In the data rows, the value 128 means zero.
A hidden rule labels the rows of this table. It goes by one to three of the table's principal directions, not those with the most spread.
138 121 134 130 130 137 128 117 131 163 138 145 106 124 119 151 119 148 167 145 148 166 117 124 119 138 119 140 124 131 114 123 129 137 129 116 136 99 119 149 127 137 107 131 118 106 115 121 128 134 139 117 129 5
137 113 123 90 167 145 110 116 105 100 144 150 118 124 136 97 115 130 107 146 128 142 99 145 144 133 130 99 121 103 103 135 92 162 107 105 157 128 114 101 119 149 144 145 129 110 105 90 121 179 112 118 106 6
111 143 132 117 90 125 169 186 128 177 94 148 96 107 148 152 115 111 147 131 109 91 128 98 104 156 110 121 134 187 156 159 109 90 83 128 86 116 191 171 105 85 105 72 92 151 164 169 138 119 115 105 160 1
129 115 134 128 164 105 139 52 84 96 160 142 105 113 126 139 154 164 136 125 148 164 89 169 92 109 112 99 117 114 95 119 120 196 192 117 146 131 79 111 135 183 157 151 131 112 89 76 124 140 143 154 107 3
131 153 91 99 128 157 97 187 151 122 116 135 166 88 135 22 128 120 133 193 93 117 125 106 184 154 184 152 102 112 112 96 133 72 76 122 170 164 129 84 114 101 106 134 125 61 140 157 80 198 69 59 91 3
117 117 90 125 100 91 148 80 135 124 157 157 133 143 121 89 174 158 149 151 150 158 104 153 111 135 118 122 128 106 86 111 108 161 160 97 160 114 101 120 155 159 140 131 118 117 69 95 110 144 134 121 151 6
141 152 120 127 113 111 121 161 169 130 121 143 98 146 120 106 113 119 146 127 100 127 111 146 136 181 91 119 140 177 128 171 126 136 119 115 122 137 165 146 141 118 147 105 92 102 162 154 107 174 116 112 166 6
135 137 129 138 129 132 128 118 148 157 108 130 153 131 147 147 127 146 175 132 122 131 160 116 131 103 132 178 136 126 132 102 144 112 145 136 122 98 88 128 117 119 116 142 137 139 109 119 155 113 154 149 104 1
114 137 139 148 151 100 115 63 117 99 151 131 103 149 148 143 164 169 191 117 117 175 83 146 104 115 143 127 139 119 106 106 172 172 193 141 148 105 51 136 142 168 136 171 128 135 105 71 111 123 150 159 92 2
127 136 139 114 104 130 136 110 136 160 127 137 116 118 121 132 134 128 136 142 134 128 145 125 128 150 99 140 121 115 117 121 112 113 115 121 125 123 127 122 145 126 146 112 135 135 142 119 149 142 137 111 154 1
122 143 151 132 106 96 121 143 112 131 156 117 77 107 164 169 144 134 125 104 112 142 129 133 123 151 90 134 113 150 153 157 142 122 139 119 115 142 164 149 142 79 137 117 137 129 165 142 107 96 138 118 134 2
149 113 142 98 143 180 159 154 109 128 139 159 105 144 103 165 93 98 84 85 134 127 129 141 112 109 98 86 127 151 164 172 95 159 109 131 99 112 193 143 104 116 157 130 113 129 139 127 167 136 131 153 148 6
132 134 151 140 150 123 102 90 133 111 135 110 149 128 133 166 123 127 133 129 138 145 191 136 126 106 103 174 121 65 106 105 138 121 175 142 138 130 76 93 141 160 132 145 179 120 131 94 157 120 163 152 114 1
126 137 149 102 177 140 103 107 111 111 112 139 99 123 144 128 100 138 164 169 124 134 102 111 136 139 161 110 140 95 87 114 125 146 116 143 158 124 81 116 105 182 103 145 129 113 145 85 135 187 117 113 95 5
134 105 122 114 168 164 130 79 75 121 151 129 132 127 116 115 170 160 90 132 139 119 118 139 132 75 127 96 131 124 160 100 102 160 132 105 127 134 101 81 135 158 162 169 168 157 89 95 183 141 164 153 106 6
118 155 144 159 89 114 94 170 179 138 118 124 134 162 136 131 145 148 182 104 97 148 164 101 136 153 117 169 140 145 106 130 182 99 155 169 136 111 119 161 163 96 115 135 117 148 170 151 103 76 120 132 132 6
148 119 131 100 127 176 120 161 115 160 116 130 112 109 128 95 109 109 93 134 126 102 102 112 151 150 139 110 113 151 149 146 93 109 51 112 126 126 163 130 112 92 135 113 125 135 148 151 117 157 95 92 130 6
105 146 119 171 100 57 108 139 152 117 146 95 129 129 144 98 164 161 137 129 113 145 108 142 141 162 128 136 130 156 115 123 170 110 147 113 140 148 132 144 177 105 128 122 122 116 123 153 66 98 124 120 151 1
135 114 106 138 102 124 150 70 155 187 109 133 163 134 115 161 127 115 151 153 174 140 174 124 121 105 102 190 122 90 124 93 116 125 155 102 112 86 93 124 117 158 115 117 139 142 76 106 185 125 171 133 142 2
161 134 141 100 126 178 122 155 134 146 140 134 97 142 131 137 99 134 117 131 115 128 127 122 143 145 110 87 122 149 144 171 108 141 103 126 135 126 142 122 130 106 128 127 118 122 154 136 141 174 120 118 138 3
123 140 143 135 166 112 134 121 102 73 120 120 135 123 153 120 137 126 126 90 106 118 96 145 112 98 168 122 142 135 131 122 154 123 148 153 125 126 105 128 108 131 137 150 133 133 130 109 103 110 121 161 88 4
111 169 103 118 116 92 169 83 125 162 122 127 147 59 143 69 160 142 164 174 120 155 85 142 133 128 161 171 96 127 108 66 152 76 128 91 121 118 91 112 109 118 131 119 108 78 77 114 102 171 114 88 98 4
125 122 165 139 157 99 122 111 116 125 118 114 121 111 150 201 88 109 133 116 156 148 151 130 120 111 119 164 124 98 112 122 143 125 154 137 120 107 124 147 105 143 106 128 141 114 131 108 139 95 145 147 114 1
104 147 120 175 133 72 147 120 122 74 112 104 154 117 95 134 163 143 118 92 120 107 146 137 95 110 142 132 156 140 121 112 167 120 174 158 90 177 129 136 133 150 133 128 137 146 143 148 133 60 143 161 124 3
151 146 117 88 153 171 114 149 125 137 116 141 129 98 149 73 134 168 154 174 107 127 120 96 160 129 168 122 127 132 104 108 116 107 94 118 156 123 84 102 102 116 97 151 123 112 121 123 134 180 103 89 73 4
113 133 118 135 122 67 116 137 162 130 114 131 108 157 155 132 93 113 165 146 121 136 110 130 142 171 121 139 150 137 112 148 135 155 125 115 141 115 147 162 123 131 114 105 89 118 123 132 101 142 121 120 147 5
134 114 87 99 105 148 134 101 121 152 156 152 142 137 125 75 158 147 115 152 137 144 100 134 162 117 149 124 118 107 141 103 108 144 98 88 149 115 125 105 133 111 150 155 133 130 70 106 132 158 131 110 120 1
144 149 156 126 158 134 114 166 135 82 117 122 133 119 118 161 75 119 114 115 123 134 169 123 127 133 135 123 132 101 92 149 143 119 141 169 132 152 138 127 110 140 103 132 135 89 177 132 129 128 113 137 115 3
98 115 134 167 63 106 160 98 157 154 133 117 148 178 120 178 144 107 147 93 141 130 140 134 95 119 114 145 137 122 156 125 157 117 157 149 104 93 125 161 164 119 135 109 121 181 115 125 134 62 162 165 181 3
135 101 119 123 159 185 158 124 80 107 129 142 164 137 84 136 140 127 60 115 135 91 152 139 102 71 114 77 142 129 174 129 92 139 126 128 101 144 140 82 130 167 143 136 159 160 113 121 199 127 164 172 137 1
146 162 145 122 151 132 103 180 160 103 97 126 150 108 123 124 72 132 146 136 116 143 167 108 147 143 156 151 128 104 58 132 150 96 127 168 140 142 119 132 101 129 90 134 118 74 166 139 110 141 87 115 97 1
132 163 92 86 145 155 94 172 166 117 116 143 166 97 135 23 108 131 154 197 90 141 119 119 195 141 185 150 103 105 81 96 131 89 87 122 163 157 105 81 102 119 120 154 110 43 115 128 91 232 66 73 80 6
127 98 138 92 155 191 148 81 77 139 154 140 131 101 130 130 157 118 108 138 143 116 125 137 115 74 126 120 103 101 166 95 86 124 114 113 127 117 95 77 121 139 161 150 168 139 97 87 172 152 152 135 109 4
130 139 174 148 179 102 99 144 100 103 115 110 106 87 142 183 99 134 127 119 131 143 158 132 102 128 86 138 117 131 83 151 132 120 171 144 115 147 120 130 119 160 102 112 143 98 167 132 119 112 123 139 108 4
151 135 139 118 116 160 83 135 153 135 148 135 103 138 138 115 138 153 157 132 110 149 127 126 150 158 115 130 111 128 113 140 134 142 133 137 161 131 97 121 156 110 145 154 133 118 157 119 106 154 117 111 119 4
156 164 140 143 107 119 124 157 180 175 94 109 124 103 131 138 96 132 159 141 123 130 173 113 124 174 88 166 112 158 93 149 130 93 137 129 117 124 122 146 128 107 107 84 109 103 163 168 122 142 112 103 146 2
132 101 97 93 87 183 135 104 153 184 145 131 143 149 132 98 139 112 116 168 144 113 123 117 168 122 143 127 112 104 171 105 91 120 68 89 139 104 117 103 137 103 146 139 139 153 83 110 162 175 142 101 153 2
115 135 147 127 119 120 135 69 132 142 146 152 97 131 133 142 148 151 211 131 119 177 89 144 95 143 115 134 118 122 93 116 150 154 171 141 142 97 60 140 146 150 145 136 101 124 115 83 107 141 132 133 115 5
136 131 138 110 123 144 135 120 90 147 158 103 98 100 145 109 160 139 83 126 112 104 103 139 147 128 115 98 112 162 190 137 110 110 90 94 116 154 149 99 148 79 165 123 152 143 136 146 131 144 139 112 134 5
120 143 110 137 112 106 156 118 123 153 106 107 166 86 137 111 133 102 100 129 127 108 132 137 139 112 140 171 106 132 159 100 139 81 115 106 92 135 145 118 106 97 140 107 134 125 105 147 128 118 128 121 118 2
136 100 134 108 100 152 141 99 110 158 152 161 88 130 119 139 165 149 138 136 154 138 105 124 112 143 100 99 124 134 129 132 99 154 126 109 144 104 122 137 154 136 134 129 124 153 126 109 144 128 142 109 154 4
104 138 116 158 94 79 126 154 181 118 106 135 115 173 133 160 104 102 174 111 119 134 129 119 107 167 126 143 150 137 110 155 157 150 150 155 118 117 152 191 122 134 108 107 87 140 150 138 102 100 117 136 158 2
128 121 129 130 118 114 162 71 120 142 139 155 126 138 134 154 154 157 183 129 146 153 130 133 89 107 120 144 137 108 111 106 130 154 180 135 146 89 80 131 132 151 121 135 125 137 93 93 144 108 158 150 120 5
135 147 113 123 105 132 120 111 158 138 134 141 137 143 121 88 134 143 172 143 110 148 126 128 133 153 136 144 120 109 98 119 137 140 138 142 159 128 92 116 141 123 142 132 115 114 124 121 102 156 110 115 118 5
142 138 119 102 128 151 145 131 124 148 109 138 128 116 138 78 126 137 131 152 123 116 80 121 140 135 166 104 130 145 118 123 113 100 84 112 137 104 112 123 113 125 112 122 109 123 115 122 116 181 102 101 123 6
131 114 114 142 110 124 153 115 123 160 101 113 183 126 117 137 135 122 87 121 159 101 166 114 143 86 140 158 136 118 156 94 130 102 123 116 102 112 142 124 118 119 120 126 148 167 95 141 176 77 155 146 132 1
126 100 132 110 162 150 132 131 97 114 144 141 107 141 126 150 131 121 99 131 138 118 120 132 132 102 113 89 145 141 170 135 107 154 119 107 122 124 154 118 125 150 129 144 135 138 120 116 174 139 158 141 137 6
131 91 169 150 140 121 118 121 92 121 161 123 70 123 93 204 130 128 95 91 164 143 139 138 89 151 57 99 127 143 137 166 113 173 149 126 118 144 172 158 159 142 139 111 142 145 168 144 138 64 155 137 164 5
132 142 134 132 138 134 122 130 135 114 117 105 169 116 134 141 115 117 96 124 117 113 178 135 144 102 122 149 119 105 138 118 137 99 142 136 110 149 115 93 127 126 137 135 157 126 132 124 158 128 144 148 117 4
155 124 108 103 146 189 86 216 141 108 120 127 144 133 139 74 106 133 119 147 98 97 132 88 179 129 190 113 138 139 144 144 120 107 63 144 158 155 142 114 101 83 86 152 131 113 152 170 103 151 86 97 85 3
88 106 176 188 130 82 145 113 87 114 148 109 99 140 134 239 165 133 130 47 128 126 156 144 54 95 56 127 140 174 175 150 155 157 206 159 76 128 151 169 162 123 156 115 142 196 148 139 148 0 183 207 149 1
120 116 74 117 118 104 179 83 131 124 121 160 158 155 114 92 141 127 119 135 148 132 92 150 115 108 148 108 143 119 118 111 109 173 139 97 126 98 125 132 108 162 142 131 95 141 48 93 146 148 133 146 138 4
Here are more rows. What is the label of each one?
133 181 122 130 129 91 130 170 177 120 67 113 108 137 150 105 73 108 178 144 87 100 94 101 142 187 182 127 167 164 110 154 161 105 91 149 122 129 132 173 84 118 80 93 71 118 175 160 94 168 88 97 120 ~ 3
105 113 101 111 81 140 144 111 166 172 135 164 130 156 127 81 155 117 177 154 130 144 90 128 126 149 127 136 118 133 117 108 111 129 109 108 146 77 113 143 147 126 147 122 89 138 85 106 111 161 112 105 162 ~ 6
152 114 111 87 101 190 165 61 124 213 126 157 153 121 123 112 151 143 136 169 156 125 157 116 127 107 104 151 109 92 137 87 70 119 105 89 135 74 75 85 130 131 147 125 151 165 71 87 203 169 162 116 133 ~ 1
110 150 137 163 100 84 160 94 132 138 120 97 134 113 126 149 154 119 133 110 135 124 139 137 92 124 110 149 119 138 129 115 155 101 175 136 99 129 117 138 142 134 134 99 130 139 134 138 127 95 140 138 151 ~ 2
129 138 147 145 154 102 107 138 128 114 96 99 133 117 151 134 116 128 125 124 120 94 156 120 127 131 121 146 144 135 115 132 122 108 129 139 122 141 113 123 125 135 120 112 149 145 152 141 130 113 130 139 122 ~ 1
107 105 123 148 89 137 147 114 154 136 141 146 142 198 107 152 144 101 144 88 132 131 138 140 98 108 101 130 138 130 155 134 133 156 160 152 118 94 140 147 156 135 161 130 116 169 113 117 143 94 149 174 174 ~ 6
123 143 135 139 108 111 107 167 134 121 128 111 112 110 123 121 121 110 117 120 123 129 132 115 135 163 132 141 112 128 116 144 145 104 115 145 130 161 168 146 129 102 117 109 128 105 178 168 80 111 92 94 133 ~ 2
155 88 180 116 185 176 115 112 77 130 143 131 71 153 123 225 95 144 109 105 159 118 151 116 104 105 90 83 159 124 156 164 83 183 117 136 124 111 130 133 123 159 121 143 168 174 153 104 202 108 182 168 133 ~ 5
88 155 117 164 123 73 106 120 164 89 100 94 188 108 164 92 161 110 150 136 97 102 160 137 135 119 150 197 118 102 112 74 171 77 171 149 130 155 77 101 142 134 145 134 155 124 129 120 98 111 124 139 111 ~ 4
137 110 121 103 110 189 143 72 115 150 169 148 124 149 114 118 160 141 124 121 136 147 116 141 112 106 116 103 98 103 138 118 99 171 139 125 144 107 90 101 147 132 180 156 141 153 93 82 150 154 136 141 128 ~ 2
148 94 104 99 130 135 144 66 105 135 166 153 137 109 112 110 149 142 87 155 184 165 125 163 122 113 92 116 95 79 87 115 68 163 147 69 155 112 103 90 139 168 148 135 145 102 56 78 144 166 139 116 141 ~ 4
135 156 162 148 170 60 111 107 84 108 132 96 90 80 166 147 145 196 131 132 125 151 110 138 123 140 111 115 135 154 90 132 152 127 168 108 135 143 96 129 141 141 103 125 140 114 137 125 108 110 141 129 98 ~ 1
148 116 128 87 142 197 87 152 115 170 158 154 79 144 149 103 130 164 144 157 105 148 101 102 166 153 118 95 117 153 153 143 101 171 78 102 167 107 131 123 135 94 138 158 122 140 127 121 135 175 119 101 104 ~ 1
141 108 160 120 158 163 126 144 90 134 125 146 115 91 105 171 102 122 101 118 156 140 159 121 94 128 89 124 107 114 98 143 92 130 126 136 121 123 145 132 115 148 117 113 144 118 152 125 144 108 121 127 124 ~ 6
146 139 122 106 141 95 110 135 99 137 141 117 98 105 170 102 133 191 106 151 126 144 94 124 178 138 137 97 132 153 112 142 119 141 104 80 144 136 134 125 125 99 110 140 123 120 102 132 115 146 119 104 100 ~ 1
143 135 96 98 139 137 110 168 157 122 121 154 134 148 126 87 100 126 133 161 122 138 118 122 182 132 154 128 145 126 119 132 122 132 92 107 143 126 156 124 102 129 109 151 108 84 113 130 132 190 112 104 121 ~ 6
129 136 96 114 141 107 99 145 160 107 103 128 139 139 164 51 106 122 168 170 117 132 53 119 181 143 223 134 139 123 93 111 153 120 96 122 172 114 98 139 92 134 85 150 90 86 102 122 58 189 72 90 90 ~ 2
114 175 118 130 123 86 141 137 151 106 103 140 143 110 146 114 124 130 167 134 114 154 134 127 108 132 148 160 125 107 58 116 153 93 162 145 125 115 104 142 101 148 98 121 109 91 127 107 101 144 99 119 111 ~ 4
96 142 124 192 103 32 144 123 150 105 114 80 155 108 129 149 135 118 138 114 140 129 130 138 106 140 150 165 135 131 112 114 187 90 169 139 107 151 132 165 136 126 94 96 117 114 126 163 77 54 129 133 143 ~ 3
142 110 151 116 162 172 131 146 92 117 117 119 127 130 118 162 96 102 69 105 134 82 155 122 122 102 123 101 140 124 169 149 92 129 92 143 107 143 162 111 110 130 137 124 163 156 157 135 173 121 143 153 133 ~ 5
120 124 122 124 107 146 137 146 147 165 125 142 129 152 141 132 120 117 159 123 110 128 124 123 127 123 117 137 127 157 155 140 123 125 113 129 114 99 137 143 124 97 135 119 103 144 112 136 129 131 126 138 136 ~ 1
139 137 145 116 179 159 143 134 72 115 123 123 113 101 117 139 125 138 93 111 121 116 114 128 118 89 135 91 133 158 154 135 122 125 119 130 94 141 143 114 97 139 129 139 138 129 139 132 163 138 132 143 97 ~ 4
116 165 130 170 153 85 87 216 164 79 73 105 156 130 139 132 93 111 138 114 87 107 179 103 136 144 137 164 152 151 104 144 178 97 154 173 114 162 155 151 107 130 83 115 117 111 188 178 103 93 101 137 107 ~ 4
116 133 97 113 75 115 136 139 160 187 123 135 136 124 150 71 171 128 123 146 114 109 135 125 162 147 87 152 109 172 150 116 102 110 104 78 117 113 156 125 151 78 175 109 111 154 100 146 139 144 122 101 163 ~ 6
129 124 109 107 123 145 150 52 113 127 166 139 134 110 107 92 162 133 121 134 139 162 83 169 122 111 135 119 92 98 119 100 119 148 142 102 131 130 83 94 135 145 181 152 131 107 75 79 122 174 129 123 115 ~ 2
109 143 120 143 97 53 148 87 144 133 129 123 104 130 155 145 131 148 184 151 141 158 83 132 117 154 156 132 140 118 93 121 161 135 153 119 139 112 99 165 127 143 89 114 96 115 105 109 92 126 131 113 136 ~ 3
